In the rows, zero is written as 128.
Where one turn sends some rows of the set: a few examples, then the rows asked:
faf: [149 176 144 172 136 146  89 140 166 126 105 157 154 115 114 173 139 147
  98 139 122  66 133 134 134 130 172  91 151 119  95  98  96 146 132 135
 112 133 153 105 120 110 127  93 120 130 134 102 136 168 145 138 100  92
 112 142]
resa: [155 155 105 155 137 159  99 146 140 117  94 155 147 115 101 148 163 180
 123 108 121  78 131 125 124 110 159 127 131 126 117 134 118 147 100 143
 114 111 156 158 134 115 155 103 169  89 102  99 139 183 156 185 104 107
 104 139]
pes: [145 131 122 139 140 163  83 139 149 104 105 167 150 125  95 151 140 192
 127 126 131  76 151 120 127 102 159 122 122 130 124 139 121 135  98 152
 123 118 154 130 141 132 150  99 165  80 113  99 127 171 155 174 109 119
  99 136]
Gikan: [157 152 121 175 138 139 128 117 140 125 100 147 154 132 117 160 145 147
  86 138 144 108 121 132 123 149 145 103 156 126 105 137  78 126 107 118
  96  88 140 119  98 127 174  95 142 116  93 116  96 165 116 171 100 114
 130 131]
ravuv: [157 147  99 165 149 157  89 141 137 100 100 163 142 117  86 154 141 201
 118 122 135  73 131 128 131 120 160 114 115 141 122 141 122 137  97 156
 128 123 156 135 122 141 157  89 148  95 113  93 130 185 155 183 106 111
  99 121]
selaf: [142 145 107 143 124 152 120 122 136  71  79 161 144 133 118 161 136 151
 126 134 124  87 135 135 115 132 151 154 107 129 112 119 155  96 133 104
 140 152  99 131 106 129 152 125 133 126 102  87 119 143 143 166 111 106
 127 112]
Sasav: [167 148 118 173 131 144 122 108 149 118  92 145 148 129 115 159 147 135
 104 145 146  96 119 133 115 150 152 103 154 123 117 126  83 129 120 103
 119  90 134 116 100 114 163  86 139 104  85 115 100 186 120 168 110 110
 139 145]
miba: [160 151 116 160 147 155 131 117 146 105  89 151 138 104 101 154 134 126
 101 160 150  97 130 127 123 158 148 108 150 137 109 135  79 133 106 127
 120  93 147 116 103 132 155  90 133 122  81 130  96 174 132 161 105 123
 137 142]
Zus: [149 170 125 126 121 131 116 123 156 126 110 147 162 118  89 151 129 164
 135 132 147  79 129 110  96 161 165 156 123 111 102 111 117 142 112 149
 118 121 131 109 153 119 133  89 118  94 127 105 120 150 141 166 105 129
 131 122]
tel: [131 145  96 140 134 136 121 119 137  85  82 161 151 118 118 159 138 144
  98 149 119  87 135 137 118 142 153 142 105 134 111 125 166 113 137 103
 142 149 107 130 106 116 147 119 130 122 101 113 124 111 140 158 110 107
 138 105]
guvob: [133 164 102 120 129 133 125 121 142 100  98 169 128 124 119 172 146 144
 114 156 122  70 154 135 123 147 164 124 113 114  79 117 100  88 103 112
 130 112 102 109 108 118 120 118 157  98 130 138  92 152 134 145  94 126
 115 165]
Tati: [146 167 110 135 134 135 119 131 137  97 124 172 133 141 120 162 157 159
 130 136 132  64 162 122 122 137 153 122 127 113  79 112  94  92 120 112
 124 122  93 113 102 110 139 122 157 108 144 135  98 144 143 139 104 133
 135 150]
leben: [151 175 134 169 132 155 100 146 165 135  86 162 152 123 104 156 147 144
  90 134 113  90 140 135 133 127 170  98 149 137  84  98 115 141 125 135
 106 122 140 103 114  99 132  84 126 143 134 128 144 156 163 138  96  89
 108 127]
fafug: [134 153 122 124 142 129 109 114 150  91 109 172 129 126 120 151 149 147
 112 153 139  66 147 133 130 135 158 117 121 118  85 116  89  94 114 116
 112 121 107 124  99 113 128  99 154  99 139 155 100 171 147 131 101 131
 123 170]
Solu: [133 158 113 131 128 144 116 114 124  83  85 167 148 126 124 149 134 148
 117 137 120  87 150 153 126 123 155 138 116 144 111 120 168 105 147 112
 135 152 108 132 119 114 155 123 131 134  99 118 119 118 157 166 115 100
 122 112]
safa: [150 183 133 137 159 136 125 136 112 143 101 125 154 130 128 158 134 131
 116 153 125  75 130 153 129 132 148 114 106 161  99 128 119 122 121 115
 143 114 113 142 127  89 125 104 130 119 105 124  79 154 132 154 126 116
 130 116]
Daki: [156 141 114 152 153 162  90 145 151 114 113 158 139 118  96 154 155 192
 116 106 132  78 124 131 114 110 153 128 128 126 116 142 126 135  94 152
 113 117 167 140 123 129 153  84 158  98 119 103 117 189 146 169 106 116
 100 118]
zul: [134 168 104 132 134 133 114 123 152 105 110 176 149 121 122 160 142 150
 122 150 138  53 149 128 130 147 176 121 111 110  93 132 101  83 108 101
 119 108 101 109 116 109 135 108 160 107 134 139 105 164 143 139 107 120
 114 166]
ditot: [122 177 125 163  92 148 121 165 133 103 107 171 139 115 111 190 142 176
 118 137 122  89 161 159 132 153 153 152 132 144 115 111 128 116  83 139
 128 133 140 140 112 123 160 110 136 143  89 110 121 165 140 156 110  94
 128 110]
fefo: [148 177 114 147 155 134 130 154 111 144  87 132 136 140 113 157 137 138
 123 132 139  78 119 165 130 133 154 114 110 142  98 115 122 140 120 103
 143 103 123 137 118  95 125  97 134 116 102 114  82 155 129 150 133 131
 132 104]
nole: [136 159 116 129 136 141 110 115 126  80  72 165 164 122  96 147 137 150
 118 134 133  94 122 155 131 144 157 141 118 145 112 125 172 107 134  95
 129 141 100 137 117 124 136 121 133 143 105  97 121 137 147 151  98  92
 126 125]
tupu: [116 163 149 119 151 100  84 129 134 126  92 143 118 121  90 149 146 169
  86 129 109 100 153 146 163 114 169 110 116 147  95 127 134 117 128 142
 116 120 133 134 119 119 152 122 127 108 109 105 138 162 159 141 112  97
 143 117]
nog: [117 158 157 139 157 115  83 142 161 124  79 146 121 117  93 165 139 166
  98 143 104 101 153 151 162 102 149 121 127 149 116 133 137 121 115 151
 126 121 138 117 123 130 152 106 134  95 129 104 126 152 136 139 101 104
 153 109]
zud: [155 169 104 130 129 135 133 128 155 142  94 145 158 116 101 174 123 162
 130 137 147  73 114 115 103 158 150 150 114 117  88 109 122 130 122 152
 111 125 125 115 144 115 133  92 132 104 124  97 113 148 125 178 106 124
 130 150]
miv: [134 178 117 157 117 158 103 153 143 111 125 170 134 110 102 190 142 174
  95 131 133  97 154 162 135 154 152 147 148 149 119 121 136 125  83 144
 108 134 145 148 103 106 146 111 119 140  98 103 123 161 132 163 114  89
 123 114]
gom: [120 166 152 135 150 110  77 144 157 118  93 148 122 128  75 148 129 164
  93 137 115 103 140 145 163 113 153 115 117 166 103 119 138 130 118 141
 112 120 130 124 118 132 164 121 128 107 105 109 144 159 148 139  87 104
 142 118]
guba: [137 173 127 135 121 116 115 102 134 109 100 183 157 129  77 155 143 152
 117 143 109  77 143 151 137 135 139 116 107 144 124 110 117 139 109 160
 156 103 108 151  95 101 150 107 143 105 138 128 108 161 134 127 123 101
 104 148]
sen: [156 151 100 162 145 154 124 132 137 112  92 142 140 125 121 157 135 140
 101 135 139 112 117 142 118 147 138 117 153 137 109 137  94 145 119 102
 109  94 142 116  98 125 173 101 140 113  73 117 117 175 123 170 102 129
 137 138]
tipib: [128 163 146 126 162 118  81 125 146 118  71 145 128 140  87 153 141 151
  86 135 103 115 143 168 158 112 155 107 127 154  87 120 132 104 114 132
 109 119 137 124 121 122 151 116 132 111 109 112 134 155 146 145  92  92
 149 120]
vofig: [147 170 134 147 144 119 112 116 139 113 112 185 156 121  86 167 136 167
 119 136 106  70 151 153 126 136 155 130  98 159 123 110 125 139 103 160
 157 109 101 142  90  93 157 126 143 105 115 109 126 146 143 129 118 107
 114 154]

tel goes to zul
tipib goes to selaf
Sasav goes to Daki
Now find these:
nog goes to nole
zud goes to faf
leben goes to ditot

Where one turn sends some rows of the set: a few examples, then the rows asked:
gol: [130 124 173 139 116 110 141 148 149 117 125 144 137 146 160 141  97 141
  91  99 109 145 106 150 129 118 140 132 108 120  86 110 140 116]
dafut: [152 113 198 124 123 115 156 129 140 112 127 173 144 116 173 110  95 150
 115 117 124 111 119 123 122 112 139 138 127 122 117 130 139 127]
podo: [110 139 147 136 131 131 122 142 130 136 134 119 117 113 145 127 115 131
 128 138 101 102 133 145 130 111 167 127 116 152 161 153 110 100]
fifad: [110 131 125 108 137 121 163  97 126 133 127 122 136 153 167 145 122 133
 141 145 110 121 133 119 142  95 164 103  95 144 126  95 117 145]
gos: [117 131 137 116 125 125 165 132 142 138 148 107 142 141 160 142 133 142
 121 147 101 128 131 142 144 111 179 111  97 127 127 143  99 108]
Felan: [135 128 181 123 120 117 164 106 127 111 128 165 130 109 180 105 103 147
 100 123 141 111 130 126 118 100 129 139 112 147 132 106 152 140]
lonu: [ 98 156 146 126 137 137 128 150 120 146 117 147 117 142 128 128 125 126
 145 144 144 130 125 138 107  92 142 128 133 156 138  99 124 116]
bikas: [143 118 178 130 125 105 139 117 132 120 119 169 116  95 165 119 114 142
  97 129 140 120 121 139 134  95 130 134  96 140 121 110 153 132]
Vun: [153 116 172 130 130 106 148 125 144 118 139 173 149 105 161 117 114 149
 107 141 144 135 104 127 131  97 130 138 119 119 110 108 132 121]
sipaf: [144 125 159 118 122 112 180 126 137 117 148 177 134 116 162 115 126 155
 105 131 156 124 115 125 126 108 131 136 115 128 115 111 143 123]
tapod: [113 132 165 110 130 127 158 144 138 155 131 104 150 143 169 121 131 160
 133 141 114 134 144 136 127 105 167 116 116 110 144 127 104 116]
Foro: [120 109 166 130 147 136 119 129 131 116 111 115 118 167 158 154  99 136
 127 151 113 133 114 128 116 134 151 101 101 136 129 119 142 149]
boreg: [146 116 155 128 134 118 146 107 133 136 105 144 156 133 138 116  98 158
 110 146 103 127 129 136 149  66 168 102 135 126  95 141 150 132]
tupe: [124 115 135 125 153 137 140 116 110  96 123 116 131 168 143 149  99 121
 145 135 101 117 117 115 124 121 154 123 120 153 137 121 128 146]
dufog: [147 117 129 132 149 116 139 108 123 134 111 153 137 131 117 126 108 154
 109 153 125 115 118 131 151  73 154 106 135 136 106 133 163 136]
nulud: [118 146 153 131 139  90 148 145 104 122 117 136 111 126 148 122 110 145
  99  97 132 109 116 139 127 119 127 157 121 143 128 115 148 132]
vaban: [146 115 185 120 123 109 163 135 135 117 127 183 116 115 158 121 117 144
 111 112 132 107 119 135 131 117 143 128 109 123 113 138 148 122]
ger: [122 150 147 126 131  94 151 141 127 143 117 160 128 132 146 133 112 138
 108  97 127 134 113 140 134  91 127 142 114 129  95  83 133 120]
mulu: [137 121 142 137 133 130 147 111 124 116 122 147 123 140 116 120 111 152
  89 140 130 118 130 142 140  83 159 107 131 153 119 153 176 131]
Lile: [115 125 170 125 134 143 131 145 141 130 118 147 128 185 132 144 123 122
 135 132 130 161 122 137 110  99 155 103 115 130 110 113 129 120]
mef: [125 121 158 136 138 142 129 138 128  99 135 134 147 184 130 127 120 112
 135 134 120 163 124 126 116  88 153 126 140 137 128 129 124 117]
nemu: [115 130 137 114 128 132 169 131 131 122 144 100 138 143 158 144 130 135
 119 143  93 138 135 146 141 104 172 118  94 128 132 141 101 106]
disib: [117 130 123 105 148 131 163 101 123 135 124 119 137 156 156 150 118 128
 147 132 101 120 138 120 143  89 160 115  96 136 136  93 110 136]
Pino: [119 143 141 129 137 143 120 126 132 131 128 138 137 138 129 133 121 113
 147 121 112 134 137 140 122  65 147 130 124 151 151 105 104 102]
mek: [137 129 151 136 122 126 151 109 129 122 116 126 157 119 154 108  86 164
  96 158 105 115 126 140 135  79 166 112 141 152 111 150 156 134]
silef: [117 122 138 119 149 125 132 117 135 156 121 112 138 137 171 144 112 158
 141 158 122 119 129 117 127 112 150 107 104 126 143  89 119 147]
gep: [134 141 130 131 122 137 157 107 135 137 132 148 153 118 137 106  93 166
 109 149 125 101 130 132 130  79 160 111 156 157 118 133 148 123]
Nuz: [ 98 147 166 126 125 132 139 159 114 132 122 108 120 131 153 116 121 142
 126 145 121 118 133 148 108 119 157 134 127 153 156 146 125 114]
miku: [137 131 151 130 129 108 144 119 149 144 141 135 151 130 162 125 109 169
 107  90 136 119 132 122 129 103 126 135 122 117 134  78 131 125]
desod: [112 144 144 142 138 137 110 130 133 136 129 140 133 136 129 119 125 116
 135 133 123 138 138 135 123  64 148 135 133 153 157 110 111 103]
zilo: [114 141 132 131 134 136 128 144 122 128 133 115 121 116 139 139 112 127
 136 139  96 104 124 144 129 110 157 138 116 155 155 146 107 104]
losi: [137 134 148 127 122 143 165 112 139 134 129 160 142 143 122 110 113 160
 105 124 128 114 142 138 131  74 165 102 147 146 118 148 158 118]
tafo: [120 116 145 126 147 130 140 117 110  96 116 126 128 176 153 141  97 117
 147 137 105 117 119 113 123 119 160 116 120 154 129 119 142 154]
Rurap: [127 120 156 133 134 147 136 128 131  91 137 119 147 180 132 139 120 112
 128 126 113 164 127 135 118  89 152 127 125 140 133 129 116 113]
figi: [132 131 174 125 126  98 168 145 130 122 138 122 140 148 159 115 121 162
  94  84 130 126 131 136 130 120 138 146 124 115 132 131 136 119]
bur: [134 123 156 148 125 114 120 126 145 122 129 133 130 119 167 140  80 155
  97 102 114 105 113 132 121 132 128 133 110 141 124  99 146 135]

desod goes to mef
bikas goes to Vun
mulu goes to dufog
Now find these:
Foro goes to silef
miku goes to figi
disib goes to nemu

Where one turn sends some rows of the set: a few examples, then the rows asked:
geniv: [103 128 115 115 114 130 112 145 174 130 142 148 140 120 118 110 129 138]
zolo: [ 98 107 109 101 108 132 133 124 132 121 155 162 144 108 112 146  88 131]
met: [124 118 121 134 128 148 123  83 130 146 148 143 142 130  96 137 130  88]
tav: [136 117 134 166 144 127 131 115 116 138 131 171 128 121 129 120 100 130]
pif: [108 109 149 171 139 125 106 141 124 142 143 140 126 124 121 154 144 124]
geb: [109 111 138 126 118 136 140 105 132 144 146 163 113 143  91 153 140 105]
Kubiv: [118 115 143 125 133 162 125 130 153 133 155 157 154 120 117 152  99 155]
mufa: [132 145 123 129 140 155 115 133 138 143 149 169 150 125 119 112 152 116]
zozap: [126 128 112 136 109 152 122  88 133 132 123 141 127 103 118 135 134 104]
zomu: [101 121 102 126 135 133  96 122 112 130 157 134 159 106 154 148 121 113]
Pef: [116 119 118 122 116 132 112 128 114 136 144 191 158 105 120 119 140 135]
kobu: [108 112 145 160 145 139 113 135 147 123 143 135 159 133 100 138  99 124]
vige: [105 127 122 151 145 126 118 103 111 118 139 149 161 128  94 126 101 109]
kuz: [133 116 135 136 120 118 115 172 139 131 148 163 145 132 100 127 122 130]
gasi: [117 128 123 122 112 101 123 139 133 149 128 160 134 130 125 178 110 126]
nidug: [121 119 127 133 130  97 119 142 133 112 149 122 140 110 128 132 155 125]
ponuk: [133 104 131 151 146 153 139 136 152 110 154 151 167 132 111 142 122 122]
zis: [ 89 121 110 144 140 139 132 122 134 118 131 150 110 152 147 152 125 137]
rup: [103 113 134 141 140 122 143 131 140 108 139 150 125 122 150 134  90 149]
Gem: [121 133 151 121 153 152 120 137 148 119 162 133 135 126 121 138  94 127]
tuk: [100  95 124 136 146 133 146 107 135 115 162 138 104 128 133 127 126 138]
zugap: [103 102 132 116  96 108 142 116 126 139 144 146 135 116 113 171 115 120]
por: [105 153 126 113 131 117 143 113 138 121 135 154 144 144 109 128 149 115]
tul: [110 109 131 118 130 166 105 126 160 153 153 158 126 129 133 148 135 144]
rozuk: [138 106 110 131 136 139 107 120 128 145 150 155 130 145 168 132 112 107]
fon: [103 135 116 122 135 163 110  98 142 145 150 138 148 109 142 146 138 105]
kazu: [123 112 122 127 118 139 150 138 125 128 155 179 107 119 136 140  98 101]
det: [121 114 113 131 149 138 126  88 151 119 138 140 123 134 134 111 106 114]
mez: [109 126 121 134 129 134 119 103 142 168 162 146 138  98 129 120 137  93]
Riv: [127 126 115 123 138 136  97 156 120 114 152 174 140 109 108 131 132 103]
rine: [ 95 107 139 141  95 109 131 133 117 141 144 139 151 144 144 146 113 122]
vinet: [100 116 131 150 108 117 112 146 113 149 149 140 138 115 138 171 121 107]
fanu: [127 114 128 106 131 107 101 135 112 135 161 172 155 141 110 124 124 119]
Zalut: [136 122 122 110 106 108 127 132 115 151 152 163 135 120 124 138 154 117]
Tinug: [ 94 118 107 139 119 112 136 117 126 123 133 142 111 126 156 141 116  92]
kon: [ 94 111 112 147 137 121 111 111 143 137 134 138  90 132 123 125 112 124]

por goes to tav
met goes to kobu
rine goes to mez
Now find these:
zis goes to Pef
zolo goes to geb
det goes to kuz

Where one turn sends some rows of the set: a few examples, then the rows asked:
tep: [ 90 167 125 172 128 160 100 124 135 150  96 110 138 142 119 135 122 136
 131  95 159 162 138 142 122 146 130 111 110 125 130 108]
vunez: [107 153 130 141 147 132 112 100 127 118 125 130 137 144 111 108 128 131
 147 129 124 153 143 111 112 141 152 155 120 149 114 100]
loteb: [111 165 126 159 175 114 152 124 123 125 132 111 134 146 109 148 104 143
 130 116 132 145 125 143 131 155  93 135 131 102 129 130]
deful: [112 122 105 115 128 166 108 130 133 157 128 127 135 137 113 122 137 130
 158 125 138 131 150 116 104 154 142 137 132 118 126 120]
Sapem: [128 151 133 141 141 123 101  99 169 139 111 120 118 126 133 127 162 141
 130 132 138 130 171 104 148 133  96 161 133 127 132 110]
Tezun: [124 180 126 136 162 150 118 107 119 151 125 129  79 139 135 148 145 147
 111 124 138 138 150 106 154 120 122 112 136 103 158 151]
Kob: [113 167 116 152 159 149 114 130 134 151 107 126 110 161 117 136 158 182
 140 132 102 154 112 118 113 142 101 141 126 141 135 155]
Topev: [102 119  94 118 121 158 101 127 129 154 133 130 121 127 127 133 121 124
 133 115 144 144 150 112 105 146 126 146 150 107 135 123]
filam: [130 164 137 155 177 143 110 116 111 141 125 138  92 131 130 152 127 161
 129 128 131 145 156 115 161 122 103 111 135  99 157 143]
Vutip: [103 169 143 143 142 125 121 105 123 125 134 131 130 154 124 110 127 128
 140 120 126 157 132 115 136 139 133 145 136 139 100  92]
Rov: [118 173 135 154 173 118 134 109 141 123 129 125 141 147 100 153 119 153
 114 129 118 146 112 145 134 161  97 132 116 111 136 129]
muzi: [107 152 104 168 161 114 112 122 128 149 118  93 137 124 108 144 125 139
 120 105 145 138 178  98 110 144 103 146 145 116 170 122]
duz: [123 171 121 170 162 138 108 135 138 156 102 132 112 162 115 120 144 168
 125 155 106 134 107 126 128 149 104 130 116 133 133 138]
non: [ 97 163 123 163 122 162 104 114 126 156 100 105 141 140 115 138 107 126
 138 109 142 164 156 135 130 151 131 102 103 104 155 121]
Pana: [128 140 128 141 156 120 114  98 172 139 129 113 106 119 118 122 157 136
 122 141 143 122 158 106 145 121 105 156 118 117 143 138]
lebed: [129 163  98 162 162 145 120 116 135 159 104 129 102 162 116 126 161 164
 141 142 108 131 118 113 128 144  90 142 125 137 120 135]
fuda: [101 178 113 167 126 169  99 117 141 148  86 116 140 143 123 137 127 144
 128  93 143 169 141 136 123 146 135 125 120  89 148 121]
vel: [ 96 133 103 112 125 168 108 129 123 133 123 124 104 136 116 131 137 134
 154 127 153 137 143 126  99 137 135 149 141 106 133 125]
niba: [129 157 121 134 175 135 103 114 125 160 139 137  84 140 129 139 131 163
 118 143 141 136 155 107 149 125 110 119 119  96 160 138]
Kig: [100 162 115 172 152 123 117 108 125 148 128 107 140 123  90 135 122 123
 122 103 140 143 167  94 111 148 122 131 131  95 175 117]

vunez goes to Pana
Topev goes to filam
Now find these:
Vutip goes to Sapem
niba goes to non
Tezun goes to fuda

